Where one turn sends some rows of the set: a few examples, then the rows asked
q_517: [3 -11 17 -12 -11 -6 12 -10 1 -31 -3 14 -2 -6 -45]
q_428: [-7 2 37 1 40 -17 -12 13 17 -21 -2 10 -7 -7 9]
q_765: [-9 -11 27 -7 19 30 -1 9 -13 -11 10 -13 -17 32 22]
q_624: [7 16 -2 20 -4 5 46 2 -2 4 19 -9 -23 15 22]
q_182: [7 -5 19 11 20 -9 5 -16 -36 -18 21 -27 23 -7 24]
q_546: [-4 -43 2 -1 -4 -6 -8 -18 -32 -39 -8 -3 16 -7 30]
q_45: [9 -12 3 30 8 3 31 2 -35 -20 -8 -18 -7 13 -14]
q_761: [-25 6 -24 -23 -48 -10 2 -9 -16 -4 -12 33 0 14 -3]
q_488: [-11 -12 -3 -25 -11 -11 -48 9 -19 -33 -5 -12 0 10 -11]
q_532: [24 -13 26 -12 7 -7 -37 5 -8 1 34 -7 4 16 4]
q_239: [5 22 34 -18 -2 0 -11 6 -15 -26 -20 11 2 14 48]
q_463: [-46 19 -3 41 5 -16 18 18 -19 -13 -11 19 -6 -4 25]
q_756: [13 -37 -21 -12 -6 -25 -16 -2 -2 -17 18 4 -27 -12 -10]
q_776: [-25 -11 -9 -25 -27 2 6 3 16 -15 37 -9 17 -30 2]
q_999: [-31 -29 -14 8 4 23 -36 1 -15 -2 -3 31 16 -7 -6]
q_194: [-20 10 -3 22 -27 4 14 10 -19 27 16 19 4 -7 -30]
q_295: [10 29 -1 28 25 -22 -10 20 4 -18 -28 -7 4 0 29]
q_758: [3 6 -9 3 -23 37 -12 20 0 16 12 -18 -25 -13 0]
q_704: [-26 24 4 46 -28 9 -28 13 -9 -2 -12 5 19 -10 23]
q_905: [-15 1 -11 21 14 9 -36 8 21 7 29 0 8 -20 30]
q_412: [7 -15 12 -6 -17 -21 15 0 -4 -38 19 13 21 43 36]
q_681: [-23 -4 -23 2 -36 -20 4 14 -2 -24 -9 9 54 -12 23]
q_537: [-23 -19 -11 14 -15 8 18 19 28 21 -4 32 29 -11 12]
q_721: [-5 -43 24 -21 -33 10 -9 23 -21 -23 5 10 -10 -16 1]
q_562: [-2 5 3 -7 -37 -16 -44 -1 -32 18 4 -19 -4 -13 15]
q_20: [-7 8 -13 23 2 -21 15 46 -10 11 9 -12 19 21 33]
q_390: [30 -15 1 -6 -15 11 42 -2 -8 -17 -18 24 -10 10 28]
q_440: [18 3 -10 21 -38 -26 -33 12 -27 -3 17 4 19 -21 -7]
q_329: [-3 14 -35 31 -28 22 -20 19 -24 0 -17 6 1 13 31]
q_470: [16 6 10 -1 -2 -35 1 5 -15 -20 -19 28 -2 38 -17]
q_55: [-19 24 -2 23 -5 1 20 36 34 -17 14 23 2 17 8]
q_610: [17 -9 10 -7 16 6 11 -5 6 -8 28 13 31 31 -14]
q_839: [-29 0 -13 -8 1 14 20 32 12 16 -27 15 0 -28 13]
q_154: [-23 24 -24 9 -17 -28 8 -5 5 27 24 -17 11 -1 12]
q_498: [-4 -17 -26 -33 -29 -5 -2 2 27 9 3 -9 4 -8 -13]
q_813: [2 -13 -17 -11 -7 -26 -29 18 8 0 -19 10 12 -36 43]
q_658: [19 -18 12 3 -1 -27 25 8 7 -43 -10 -10 -4 -21 35]
q_737: [5 -4 27 20 5 -10 6 -16 -6 -48 -6 35 21 -12 -3]
q_343: [-22 9 19 -7 -5 0 26 18 -5 -9 -22 35 19 34 30]
q_699: [-10 35 -16 -12 -29 -32 -1 13 10 17 23 16 -10 -3 31]
q_80: [-18 -32 -9 8 -28 21 -29 -8 3 -10 -22 29 -5 -23 17]
q_678: [26 25 -8 -13 29 -15 11 -3 -1 -1 -15 -12 -18 10 3]

q_55 goes to q_721
q_658 goes to q_428
And these:
q_761 goes to q_681
q_610 goes to q_390
q_704 goes to q_562
q_776 goes to q_839
q_295 goes to q_532

Where one turn sends some rows of the set: a few examples, then the rows asked
q_988: [-26 23 -35 11 19 11 2 -2 -10 2 -50 15 -11 -25 2 5 14 1 -43 33 19 14 -12 -24 49 8 -18]
q_574: [35 8 -13 -13 41 34 -13 -4 -51 17 -16 6 29 -41 37 22 5 -15 -25 9 -26 10 -54 -47 13 -28 -13]
q_246: [9 -29 -16 2 47 13 -7 -90 -24 -34 -17 15 8 -7 27 18 10 9 -29 1 11 37 -34 7 29 7 10]
q_582: [8 58 -42 3 61 18 -7 -55 -40 3 12 16 -9 -27 11 2 9 -8 15 -8 4 31 -43 -41 5 2 -28]
q_365: [18 68 -29 -3 38 23 10 -32 -31 22 -17 0 7 -56 3 -2 24 8 -23 -17 12 5 13 -46 22 8 3]
q_181: [26 4 -27 19 84 33 -8 -27 -39 -23 2 32 14 -22 23 14 5 -7 -47 -50 18 24 -15 11 15 -21 -21]
q_843: [1 -18 -10 4 47 21 0 -52 -26 -26 -38 16 9 14 9 11 17 2 -47 51 9 29 -28 -29 9 -20 -4]
q_436: [24 62 -20 1 49 20 -16 -25 -34 6 2 21 16 -59 25 -7 -1 -9 -18 -7 3 11 -27 -64 -1 -2 5]
q_621: [32 -14 5 7 69 9 -1 -33 5 -22 -32 -7 51 -46 25 19 16 15 -50 4 0 25 -18 -16 35 -16 18]
q_187: [14 13 -30 8 55 18 5 -46 -31 -42 -4 5 -20 -6 27 8 11 6 -53 -68 16 35 -36 -9 25 4 -17]
q_293: [11 29 -22 -18 21 46 22 -33 -44 40 -16 -20 12 -18 15 -8 60 0 -39 -6 21 32 -19 -22 34 11 16]
q_914: [7 69 -31 12 41 12 26 -30 -58 12 2 6 9 -27 13 7 28 1 7 -19 -1 33 -2 -13 13 8 -32]
q_724: [13 2 24 11 34 -7 -16 -29 -8 -26 -29 20 24 -6 31 25 10 14 -29 -37 10 41 -47 -34 38 7 45]
q_311: [27 12 25 -14 66 14 -1 -4 -10 -4 -46 0 17 12 -11 15 28 40 -4 4 23 44 -20 -19 44 26 19]
q_596: [9 4 -20 -1 33 18 -9 -19 5 23 -4 43 3 -6 -5 -14 3 -9 -24 33 -6 39 -43 -40 6 31 -6]
q_876: [37 12 -20 -8 81 33 -18 -18 -25 -5 -23 18 5 -37 0 30 6 14 -60 -65 19 5 -16 -12 17 -12 -12]
q_938: [15 -2 1 -19 53 -28 0 -40 -30 -8 -22 -6 16 12 20 29 38 24 -29 -19 4 67 -49 2 5 -3 -10]
q_108: [42 5 -23 -23 68 60 -10 -50 -25 21 6 21 11 -26 21 0 12 -13 14 12 3 38 -53 -23 27 0 -3]
q_864: [-4 11 -18 5 10 16 -1 3 -27 -4 -25 22 16 -31 25 -4 -5 -6 -54 40 -12 17 -36 -25 8 28 -21]
q_745: [-8 28 -22 9 45 21 9 3 -6 28 -21 21 14 -15 -7 -15 35 2 -21 30 33 42 -4 4 37 30 -10]
q_199: [34 16 -21 13 83 28 0 -31 1 -33 -3 12 2 -31 27 -8 10 0 -54 -57 24 34 -20 -22 33 -13 5]
q_746: [13 29 -15 5 50 41 -7 -21 -28 1 -21 13 -9 -14 23 19 12 -4 33 -23 14 32 -45 -29 82 -2 8]
q_964: [-5 3 2 -2 48 11 4 -16 -57 -14 -56 1 12 19 3 29 33 29 -23 22 29 30 -5 15 36 6 -10]
q_307: [28 10 -27 -5 69 12 2 -30 -33 6 -6 15 -5 2 -6 23 29 8 -59 -68 7 35 -21 -12 0 -18 -24]
q_516: [6 28 -6 -3 45 9 -8 30 -31 10 -23 19 18 -21 11 5 5 15 0 17 9 38 -34 10 32 48 -30]
q_123: [21 -8 23 -5 45 30 -14 -25 -9 -37 -43 19 17 -2 12 20 -11 18 -27 23 -2 21 -55 -51 21 15 18]
q_827: [3 16 -20 -7 44 -1 -25 4 -4 10 -33 33 -19 -7 -10 15 -7 9 7 13 -2 29 -49 -34 41 30 -22]
q_572: [21 -9 19 -1 56 10 1 -26 -34 -22 -20 24 15 36 10 18 9 19 6 18 -5 58 -47 -11 14 19 -7]
q_601: [-1 -7 -2 15 51 8 1 -39 -35 -5 -42 34 36 -6 10 59 24 6 -31 -7 15 33 -14 20 22 -37 -11]
q_851: [8 6 18 4 42 28 3 -6 -26 -13 -52 7 42 -12 13 9 29 15 -60 34 27 20 -4 -21 20 -6 24]
q_425: [14 83 -13 2 48 27 2 -19 -26 0 -12 13 5 -49 12 14 4 10 15 -34 10 20 -30 -45 29 22 -7]
q_712: [11 6 13 -17 59 23 -12 -37 -10 12 -43 0 37 -23 -13 47 37 35 -43 -29 31 26 -37 -5 23 17 23]
q_101: [20 41 -10 -12 27 17 23 3 -58 0 -21 -18 9 -23 55 3 34 6 0 -15 5 50 -29 -4 53 2 -12]
q_524: [30 26 -2 -1 46 22 7 -15 -23 -14 -8 17 4 -12 18 12 18 11 -65 -84 12 35 -31 -22 7 9 5]
q_628: [-3 49 -47 9 32 13 -8 -48 -70 7 -8 21 -4 -37 17 10 8 -12 -20 -4 3 0 -6 -36 6 -9 -20]
q_39: [0 20 -27 -16 7 38 -3 -33 -49 31 -43 22 -10 -17 14 33 26 -13 -36 -5 9 6 -27 -45 33 -36 3]

q_311 goes to q_964
q_574 goes to q_108
And these:
q_712 goes to q_601
q_582 goes to q_425
q_596 goes to q_827
q_524 goes to q_307

